[[127 118 122 136 136 149 129 136 137]
 [123 153 119 137 127 110 118 121 132]
 [124 131 134 118 113 129 121 143 142]]
:
[[124 123 127]
 [131 153 118]
 [134 119 122]
 [118 137 136]
 [113 127 136]
 [129 110 149]
 [121 118 129]
 [143 121 136]
 [142 132 137]]

[[114 134 119 144 140 113 134 145 125 125]
 [121 122 118 143 136 132 138 103 141 125]
 [140 122 117 111 142 142 149 131 135 115]
 [141 128 116 136 129 118 106 127 141 128]
 [105 122 121 111 121 139 126 128 149 127]
 [132 144 122 127  99 105 137 138 135 122]
 [136 149 144 125 140 119 116 117 132 112]
 [123 126 142 138 130 145 122 134 131 108]
 [119 148 117 115 133 124 129 114 122 134]]
:
[[119 123 136 132 105 141 140 121 114]
 [148 126 149 144 122 128 122 122 134]
 [117 142 144 122 121 116 117 118 119]
 [115 138 125 127 111 136 111 143 144]
 [133 130 140  99 121 129 142 136 140]
 [124 145 119 105 139 118 142 132 113]
 [129 122 116 137 126 106 149 138 134]
 [114 134 117 138 128 127 131 103 145]
 [122 131 132 135 149 141 135 141 125]
 [134 108 112 122 127 128 115 125 125]]

[[153 149 141 142 139 135 134 131 129 124 123 116]
 [112 117 120 124 128 131 135 140 145 149 157 157]
 [122 123 133 128 130 132 132 129 134 136 135 145]
 [145 135 138 137 136 131 130 133 128 128 126 121]
 [121 121 131 126 124 126 131 126 127 132 130 122]]
:
[[121 145 122 112 153]
 [121 135 123 117 149]
 [131 138 133 120 141]
 [126 137 128 124 142]
 [124 136 130 128 139]
 [126 131 132 131 135]
 [131 130 132 135 134]
 [126 133 129 140 131]
 [127 128 134 145 129]
 [132 128 136 149 124]
 [130 126 135 157 123]
 [122 121 145 157 116]]

[[123 140 143 142 135 124 140 128 127]
 [125 136 137 149 135 126 127 133 126]
 [123 135 134 134 131 125 135 141 134]
 [123 123 115 130 137 125 122 127 126]
 [139 139 138 115 133 131 134 130 132]
 [136 142 131 116 126 128 129 136 108]
 [141 125 145 123 126 136 103 131 111]
 [120 136 129 137 128 120 128 139 135]
 [124 117 117 130 130 131 121 135 136]
 [122 129 115 127 133 123 129 123 128]]
:
[[122 124 120 141 136 139 123 123 125 123]
 [129 117 136 125 142 139 123 135 136 140]
 [115 117 129 145 131 138 115 134 137 143]
 [127 130 137 123 116 115 130 134 149 142]
 [133 130 128 126 126 133 137 131 135 135]
 [123 131 120 136 128 131 125 125 126 124]
 [129 121 128 103 129 134 122 135 127 140]
 [123 135 139 131 136 130 127 141 133 128]
 [128 136 135 111 108 132 126 134 126 127]]

[[102 117 129 113 117 133 117 126 122 123 126]
 [131 131 134 156 126 125 144 117 133 144 141]]
:
[[131 102]
 [131 117]
 [134 129]
 [156 113]
 [126 117]
 [125 133]
 [144 117]
 [117 126]
 [133 122]
 [144 123]
 [141 126]]

[[128 118 106 117 117 131 145 125 113]
 [128 118 106 117 117 131 145 125 113]
 [127 140 105 119 107 124 141 118 110]
 [127 133 105 117 109 126 143 119 111]
 [130 102 110 125 128 139 146 133 116]
 [127 139 105 119 107 124 142 118 111]
 [129 105 109 121 124 137 145 131 115]
 [127 137 105 118 108 125 142 118 111]
 [128 118 106 117 117 131 145 125 113]
 [130 104 112 128 128 140 146 133 116]]
:
[[130 128 127 129 127 130 127 127 128 128]
 [104 118 137 105 139 102 133 140 118 118]
 [112 106 105 109 105 110 105 105 106 106]
 [128 117 118 121 119 125 117 119 117 117]
 [128 117 108 124 107 128 109 107 117 117]
 [140 131 125 137 124 139 126 124 131 131]
 [146 145 142 145 142 146 143 141 145 145]
 [133 125 118 131 118 133 119 118 125 125]
 [116 113 111 115 111 116 111 110 113 113]]

[[128 114 110 124 134 118 124 118 136 119 118 129 141 128 125 133]
 [136 121 124 122 126 108 129 122 140 121 121 112 126 139 128 132]
 [120 142 139 119 132 131 126 150 130 131 132 138 123 137 128 122]
 [130 115 111 124 133 115 125 119 137 118 118 126 139 131 125 135]
 [121 116 115 131 133 128 125 112 129 129 123 136 146 114 127 126]]
:
[[121 130 120 136 128]
 [116 115 142 121 114]
 [115 111 139 124 110]
 [131 124 119 122 124]
 [133 133 132 126 134]
 [128 115 131 108 118]
 [125 125 126 129 124]
 [112 119 150 122 118]
 [129 137 130 140 136]
 [129 118 131 121 119]
 [123 118 132 121 118]
 [136 126 138 112 129]
 [146 139 123 126 141]
 [114 131 137 139 128]
 [127 125 128 128 125]
 [126 135 122 132 133]]
